runs of hidden systems:
C, seq 1 (9 x 20):
17; 19; -17; 28; 1; -21; -35; 7; 17; 20; 31; -20; 22; -7; 13; 10; -5; -30; 29; 21
-11; 18; 22; -9; -36; -41; -24; -17; 1; 27; -19; -9; -24; -8; 28; 25; 5; -5; -6; 11
41; 12; -13; 2; -9; 6; -24; 44; -21; 27; 2; -30; -20; 6; 20; -2; 2; -33; 23; 17
-22; 38; 24; -21; 6; -26; -13; 12; -4; 36; -17; -8; -13; 42; 29; 6; 27; -3; -35; -8
48; -9; -28; 0; -8; -11; 29; 41; -9; 7; -18; -17; 11; 38; 29; 8; -3; -43; 4; -12
-29; 39; -14; 12; 39; -28; -17; -10; 17; 20; 11; -6; 28; 53; 30; 36; -7; -2; -21; -11
14; -15; -33; -14; -36; -17; 33; -9; -4; -14; -23; -19; 0; 19; 32; 54; -46; -34; 13; -5
-40; 35; -35; -3; 34; 20; -38; -3; 7; 24; 38; -37; 7; 25; 21; 24; -43; -9; 5; 24
-24; -1; -6; -64; -48; 12; 38; -25; 1; 8; -45; -28; -25; 5; 33; 12; -39; -20; -19; 7
J, seq 2 (9 x 20):
-5; -28; -21; -17; -13; 19; 21; -15; -11; -33; -4; 10; -8; -19; -26; -2; -32; 16; 1; 3
-1; -19; 4; -40; -30; 15; 31; -21; 1; -21; -4; 5; -12; -26; -25; -14; -16; 0; 10; 3
-11; -18; 5; -18; -20; 21; 27; -22; 25; -18; 17; -7; 16; -35; -19; -25; -11; -13; 20; 13
-17; -14; 27; 4; -31; 21; 11; -26; 21; -8; -8; -3; 13; -43; -2; -35; 13; -9; 9; 20
7; -18; 10; 30; -27; 33; 5; 3; 14; -11; -18; -8; 27; -36; 10; -45; 16; -22; 17; 22
16; -8; 23; 30; -37; 14; -20; 21; -12; -18; -18; 8; 6; -28; -5; -46; 35; -9; 16; 26
40; -29; 24; 27; -25; 4; -5; 50; -16; 2; 2; -3; -2; -22; 2; -31; 43; -22; 15; 11
40; -17; 36; 37; 6; -7; -25; 38; -17; 7; 21; 12; -14; -24; -16; -17; 52; 4; 26; -4
39; -23; 54; 35; 21; -4; 2; 30; -12; 18; 7; 9; -19; -2; 9; 11; 56; 0; 29; -35
V, seq 3 (9 x 20):
9; -9; 4; -25; -1; 15; 11; 16; -46; -25; -4; 12; -47; 21; -21; 31; -15; 16; 17; -15
-14; -13; -3; -13; 35; -1; 5; 41; -29; -7; 33; 8; -13; 41; -15; 17; 5; 14; -23; -16
-21; -4; -9; -29; 37; -23; 32; -12; 19; -1; 21; 14; 15; 31; -18; 13; -7; 18; -35; -33
11; 10; -27; 3; 24; -26; 26; -15; 30; -15; 27; 5; 45; 31; -7; 26; -22; -19; 21; -21
-24; 8; -34; -21; -23; -10; 19; -13; 17; -27; 21; -15; 35; 23; 1; 18; -43; -35; 12; 19
11; -23; -63; -9; -15; -2; 8; 15; 10; 7; 17; -34; 23; -11; 11; -2; -47; -34; -11; 30
14; 25; -62; -31; -5; -1; -23; 2; 12; 22; 1; -20; 11; -18; -14; -46; -32; -10; -23; 36
58; 21; -27; -38; -22; -15; 7; 19; 14; 36; -24; -17; 4; -14; -4; -57; 9; -32; -8; 10
18; 53; 9; -3; -22; -22; -32; 22; 16; 37; -20; -17; 21; 6; 20; -55; 43; -34; -12; 26
M, seq 4 (9 x 20):
-31; 11; -11; -4; 6; 1; 8; -6; 5; -18; 13; -2; 21; 29; 4; 20; -20; -6; -2; 1
-24; 11; -25; -14; -3; -14; -17; -21; 7; 3; 10; -1; 1; -6; -8; 8; -27; 12; -21; 14
17; 4; -35; -18; 5; -1; -9; -2; 8; 17; 16; -19; -5; -11; -4; -1; -29; -12; 5; 9
13; 28; 2; -16; 14; 6; 2; -20; 29; 28; 4; -13; 4; -8; 1; -17; -1; -12; 18; -2
5; -3; 0; 13; 0; -1; 14; -12; 38; 18; 6; -17; 36; -11; 21; -13; 3; -27; 7; 4
9; 21; -4; 41; 0; -5; -23; -12; 21; -2; -5; 6; 35; -8; 6; -14; 10; -7; 13; 11
19; 6; -12; 14; -45; -15; -6; -2; 1; -20; -25; 4; 20; -11; 2; -15; 1; -19; 10; 21
7; 21; 16; 0; -34; -13; -24; 19; -13; -15; 9; 2; 3; 7; -13; -12; 17; -24; 27; 25
-1; 0; 31; -10; -42; -26; -16; 16; -9; 13; -7; -5; -19; -11; 10; -9; 29; -12; -11; 16
N, seq 5 (9 x 20):
32; -31; -9; 39; -13; -5; 10; 12; 4; 17; -32; -18; 16; -10; 47; 12; 2; -23; -4; -5
-25; 37; -25; 8; -9; -1; -50; -17; -4; 16; -18; -14; -4; -3; 24; 5; -23; 5; -15; 33
35; -1; -26; -38; -39; -2; 12; 25; -36; -16; -30; 2; -25; 9; -15; -15; -12; -12; -5; 10
1; 40; -16; -11; 38; -2; -35; 25; -6; 7; 37; 4; 7; 27; -32; -28; 9; 5; 0; 12
34; -15; 30; -29; 10; -30; 27; 7; -10; 18; -5; 19; -38; 3; -17; 13; 30; 18; -8; -43
16; 7; -8; 55; 59; 16; -9; 9; 17; 20; 14; -10; 28; 21; 31; 18; 4; -7; 20; -23
-27; -2; 23; -21; -16; -19; 7; -29; -6; 25; -27; -12; -40; 5; 40; 57; -15; 10; -15; -14
10; -23; -64; 11; 4; 30; 13; 27; -9; -15; 1; -25; 26; 21; 21; 5; -46; -30; -2; 16
-48; 31; -8; -70; -1; -9; -15; -32; -1; 9; 22; -2; -32; -2; -30; 4; -31; 25; -25; 14
M, seq 6 (9 x 20):
-12; -24; 12; -9; -20; -5; 9; 7; -11; -9; 10; -7; -16; -4; 6; 28; -9; -7; 8; 2
-17; 3; 17; 2; 15; 19; -22; 0; -14; 10; 7; -4; -26; -8; 2; 5; 1; 17; 4; 4
3; -23; -5; -12; 5; 23; 18; 10; -6; 14; -16; -12; -13; -7; 11; -14; -3; 4; -21; -5
-1; 8; -2; 2; 37; 20; 4; 12; 1; -2; 9; 6; 11; 23; -9; -14; 9; 9; -2; -14
-4; -9; -8; -11; 2; -18; 25; -19; 13; -5; -13; 17; 15; 3; -7; 0; -5; 12; -29; -17
6; -4; -19; 9; 13; -14; -2; -1; 0; -18; 28; 7; 12; 10; -15; 29; -20; 1; 18; -6
-4; 8; 2; -16; -14; -7; -1; -41; 5; -2; -9; 6; -18; -22; -10; 15; -21; 15; 9; -3
-1; -20; -6; -3; -1; 26; 8; 4; 4; 2; 28; -25; -2; -19; 3; 5; -20; -20; 28; 11
-8; 17; 19; 2; 13; 25; -13; -24; 16; 14; -4; 2; 0; -29; -8; -35; 12; 14; 4; 6
C, seq 7 (9 x 20):
5; -30; -7; 11; -10; -31; -8; 2; -17; -10; -5; 20; -13; -17; -12; 21; -1; 26; -27; -5
22; -17; -8; 10; 26; 7; -15; 8; -25; 1; 11; 10; -32; -12; -19; 20; -11; 28; 7; -12
-16; -16; 32; -19; 13; 12; 13; 2; -21; -6; 8; 10; -38; 7; -13; 20; 7; 26; -1; -21
-7; -42; 7; 4; 16; 36; 24; 30; -20; -18; 15; -2; -4; 8; -5; -3; 3; 6; -3; -10
-31; -17; 3; 17; 23; 24; 10; -6; -7; -20; -14; 17; 9; 9; -1; -5; 2; 34; -32; -14
9; -20; -21; 9; 3; 26; 21; -11; -13; -44; -15; 23; 8; -3; -25; -2; -24; 19; 7; -9
-32; 1; -9; -7; 19; 10; -3; -25; 2; -31; 27; 21; 9; -7; -43; -2; -19; 33; -1; 4
-8; -41; 0; -25; -15; 12; 26; -25; 4; -21; 10; 9; -13; -45; -33; -10; -20; 17; -1; 3
-9; -13; 12; 7; 28; 43; -8; -14; 12; 5; 22; 2; -2; -47; -25; -35; 1; 23; 8; 7
L, seq 8 (9 x 20):
5; 6; 9; 7; -3; 28; 9; -19; 10; 9; -25; -16; -3; -9; 25; -2; -6; -11; 22; -2
-13; 10; -13; 7; 3; 35; 1; 5; -11; -19; -19; -4; 9; 19; 12; -7; -14; -5; 6; 9
-6; -15; -11; -1; -2; -2; 13; 15; -20; -25; -11; 15; 5; 23; -6; 4; -2; 11; -23; -9
14; -9; -5; 9; 12; -25; -7; 12; -7; -11; 19; 21; 4; 1; -28; 3; 11; 15; -8; -8
5; 0; 26; -10; -7; -29; 0; -12; 11; 5; 22; 8; -8; -13; -16; 12; 14; 1; 15; -9
9; -1; 18; 11; -13; 4; -5; -7; 17; 16; 11; -19; 6; -24; 13; -6; 7; -21; 27; 10
-24; 5; 7; 6; -11; 28; 3; -23; 10; -1; -19; -13; 6; -12; 19; -8; -10; -4; 4; 11
10; -8; -16; 10; 0; 31; 12; 5; -15; -14; -33; 0; 2; 10; 10; -6; -13; 1; -2; -3
-8; 6; -8; -5; 9; 6; -1; 8; -19; -28; 0; 22; 4; 23; -24; -4; -2; 18; -9; -4
J, seq 9 (9 x 20):
31; 7; -3; 27; 17; -3; 8; -28; 21; -1; -34; 26; 19; -15; -4; -14; 12; 22; -3; -24
25; 10; 1; 22; -24; -18; 11; -5; -1; -32; -23; 16; 22; 22; 3; 20; 3; -17; 30; -10
-12; -26; 0; 14; -31; -17; -12; 15; -25; -29; 19; 0; -8; 2; 1; 40; -15; -7; 15; 14
-1; -37; 1; -8; -3; 20; -4; 10; -24; 10; 6; -15; -45; -29; 2; 18; -19; 12; 0; 4
7; 1; 6; -22; 30; 47; 11; -4; -4; 7; 6; -2; -25; -9; -21; -20; -7; 14; 20; -12
-20; 9; 32; -24; 11; 15; 32; -11; 14; -12; 5; 14; 10; 18; -17; -25; 24; 3; 2; -18
-17; -23; 4; 17; 2; -10; 26; -10; 24; -20; 4; 14; 42; -1; -1; -10; 12; 4; -22; -8
11; -16; -10; 30; -23; -18; 0; -22; 4; -18; -30; 19; 12; -26; 2; 7; -7; 13; -10; 1
34; -10; -19; 12; -33; 4; 1; 2; -14; -18; -18; -4; -7; -16; 4; 13; -20; -17; 35; 11
N, seq 10 (9 x 20):
5; -11; -16; -10; 5; -1; 24; -32; 7; -22; 4; 14; 1; -6; -22; 27; -32; 14; 14; -20
-13; -1; 4; -10; 1; 10; 14; -16; 19; -11; 38; -14; 11; -4; -7; 17; -20; -19; 40; 2
-20; -32; 19; -22; -14; 1; 23; -6; 20; 12; 28; -19; 0; -27; 2; -5; -1; -15; -4; 7
-6; -18; -6; 5; 5; 23; 13; -15; 30; 12; -1; -12; 24; -34; 4; -41; -1; -3; -17; 10
-9; 21; 12; -8; -20; 7; 8; -35; 25; -1; -30; 4; 17; -18; -1; -37; 8; 0; -2; 9
12; 20; 2; 7; -36; -19; 4; 2; 16; -17; -17; 8; 39; 5; -2; -32; 20; -27; 6; 13
6; 20; 8; 15; -30; -53; -34; 0; 8; 0; 2; 15; 18; -10; -11; -12; 26; -5; -8; 19
52; -5; -1; 32; -24; -27; -30; 17; -14; 4; -14; 13; -7; -26; -6; -6; 22; -3; 14; 10
23; 29; 16; 34; -1; 4; -56; 18; -25; 16; -10; -2; -25; -10; 8; -3; 24; 5; 23; 15
L, seq 11 (9 x 20):
1; -4; -4; -15; -6; -16; -15; 2; -15; -2; -2; 15; -19; -16; -24; -10; 2; 25; -25; 5
23; 0; 16; -16; 5; -2; -5; 11; -6; 22; 1; 0; -28; -14; -11; -16; 19; 5; 2; -7
-12; 25; 26; -7; 10; 11; -14; 3; 5; 23; 3; -11; -8; 4; 9; -16; 20; -5; 4; 5
-3; 9; 13; 12; 0; 5; -4; 8; 1; 21; -25; -14; 1; 17; 38; 2; 14; -11; -10; -4
-8; 16; -15; 27; 15; 3; -29; 4; -12; 4; -12; -2; 3; 19; 21; 16; -8; 8; -10; 3
-4; -10; -6; -1; 1; -16; -5; 8; -25; -5; -1; 5; -23; 16; 2; 42; -16; 12; -10; -11
-2; -21; -8; 0; 20; -6; -11; 17; -13; 6; 40; -7; -15; -4; -8; 24; -11; 5; 1; 1
-19; -20; 14; -19; 18; -6; 16; -14; 18; 18; 30; -12; -9; -10; 1; 21; -6; 5; -6; -13
11; -6; -11; 3; 26; 12; 18; -10; 29; 24; 18; -24; 18; -6; 17; 4; -14; -18; 15; -11
V, seq 12 (9 x 20):
-21; -15; 5; -3; -14; -14; -4; 7; -11; -1; 13; -9; -9; 3; 11; 29; -10; -3; -10; 7
1; -9; -15; -2; 21; -4; -8; -6; 0; 16; 13; -7; -15; -7; 0; 20; -19; 12; -8; -6
13; 18; -11; -23; 15; 4; 2; -6; -4; 4; 2; 0; -13; 11; -13; 6; -16; 7; 8; -10
11; 11; -8; -17; 8; -2; 11; 19; -7; -1; -2; -3; 1; 32; 0; 2; 0; -15; 2; -9
-14; 9; -14; -5; 2; -19; 2; 9; 6; 2; 2; -1; 20; 27; 9; 2; 0; -6; -27; -2
8; 3; -22; 1; -6; -33; 2; -12; 19; 5; -1; 2; 19; -1; 4; 12; -13; -6; -12; -2
8; 18; -17; -6; -14; -23; -15; -11; 9; 4; 8; -6; 7; -6; -1; 9; -16; -16; 13; 15
7; 4; -8; -21; -18; -7; -5; 8; -2; 15; 2; -21; -12; -5; 9; 2; -11; -20; 4; 15
10; 14; -10; -6; 5; 1; -19; 12; -2; 32; -4; -19; -10; -1; 16; -9; 0; -6; -10; 10

runs to name:
seq 13 (2 x 20):
6; 12; 6; -41; -40; -15; -13; 15; -26; 2; -5; -2; -37; -1; -15; -7; 1; -7; -2; 18
19; -4; 11; -3; 15; -17; -16; 37; -5; 44; 13; -18; -18; 2; 14; -3; 27; -7; -17; -2
 | V
seq 14 (2 x 20):
0; -8; -17; -2; -3; 22; 16; -20; -11; -23; -31; 12; -6; -2; -6; 4; -25; 20; -4; -8
-16; 9; -14; -15; 17; 26; 2; -9; -1; -23; 20; 8; 5; 5; -30; -10; -20; 10; 13; 7
 | C
seq 15 (2 x 20):
34; -13; 19; 2; 10; 8; 9; -18; -4; 0; -17; 22; -27; -32; -22; -4; 13; 28; 14; -27
10; -40; 27; 9; 2; 28; 41; 6; -5; -24; 5; 5; -2; -6; -4; 9; 6; -4; 31; -23
 | M
seq 16 (2 x 20):
28; -37; -43; -6; 4; 19; 29; 16; -10; -15; 13; -12; 1; -3; -7; 12; -40; -14; 16; -5
-16; 17; -43; -26; 15; 19; -12; 19; -9; -14; 21; -3; 14; 18; -30; -36; -21; 2; -21; 27
 | V
seq 17 (2 x 20):
35; 12; -45; -34; -5; -28; -12; 9; -10; 13; -2; 3; -14; -7; -26; -12; -19; 5; -19; 6
4; 20; -7; -54; -8; -19; -12; 7; -2; 27; 11; -8; -24; -7; -23; -28; 3; 0; -22; 12
 | L
seq 18 (2 x 20):
-12; 7; 4; 11; 19; -9; -19; 5; -8; -4; 12; 13; 2; 17; -7; 12; 9; 15; -9; -4
6; -7; -1; -3; 11; -14; 12; 7; -6; 13; -14; 1; -9; 14; 13; 21; 1; 6; -21; -20
 | J
seq 19 (2 x 20):
33; 23; -19; -2; -11; -42; -7; -6; 6; 9; -21; 10; 5; 4; -1; 6; -1; -4; -4; -7
8; 24; -16; -14; -24; -20; -33; 3; -8; 2; 3; -4; -9; -8; -11; -3; -10; -6; 4; 26
 | L
seq 20 (2 x 20):
-8; 9; -20; -17; -12; -36; -14; -11; -6; -9; -9; 21; -3; 3; -19; 7; -11; 22; -34; 5
45; -9; -13; -14; -9; -22; -10; 18; -14; 18; 4; -2; -26; -21; -15; -4; 2; -2; 2; 2
 | L
seq 21 (2 x 20):
-20; -4; -14; -24; 2; 22; -2; -3; -4; 6; 20; -22; -14; -6; 1; 7; -31; -6; 8; 15
-27; 13; 4; -34; 7; 28; 2; -15; 6; 14; 0; -11; -11; -8; -6; -25; -9; 8; -14; 10
 | J
seq 22 (2 x 20):
-28; -13; 10; 7; -5; -7; -19; 37; -22; 6; 27; -21; -11; 19; 24; 29; 2; -16; -6; 15
-5; -38; -22; -9; 11; 10; -2; 17; -27; 7; -3; -1; -29; -15; -4; 5; -17; 29; -40; 0
 | N
seq 23 (2 x 20):
-55; 22; 19; -9; 0; 3; -18; -12; -8; -5; 5; 0; -8; 21; 7; 16; -4; 14; -13; 8
11; -42; -17; -7; -12; 0; 36; 19; -16; -32; -7; 10; 3; 7; -11; 5; -11; 1; -14; -9
 | N
seq 24 (2 x 20):
-6; 13; 11; -13; -19; -60; -18; -20; 8; -6; 37; 15; -4; -10; -26; 34; -5; 0; 14; 8
-6; -22; 8; 0; 1; 1; 12; -17; 22; 36; 12; -37; -11; -18; 42; 39; -21; -20; 15; -5
 | J
seq 25 (2 x 20):
-13; -10; -8; -19; 5; 16; 22; -3; 7; -6; 15; -10; 7; 5; -3; 0; -18; -6; 2; -3
-21; -5; -4; -5; 6; 19; 13; -19; 18; 0; 1; -10; 15; -9; 6; -10; -13; 0; -7; 2
 | C
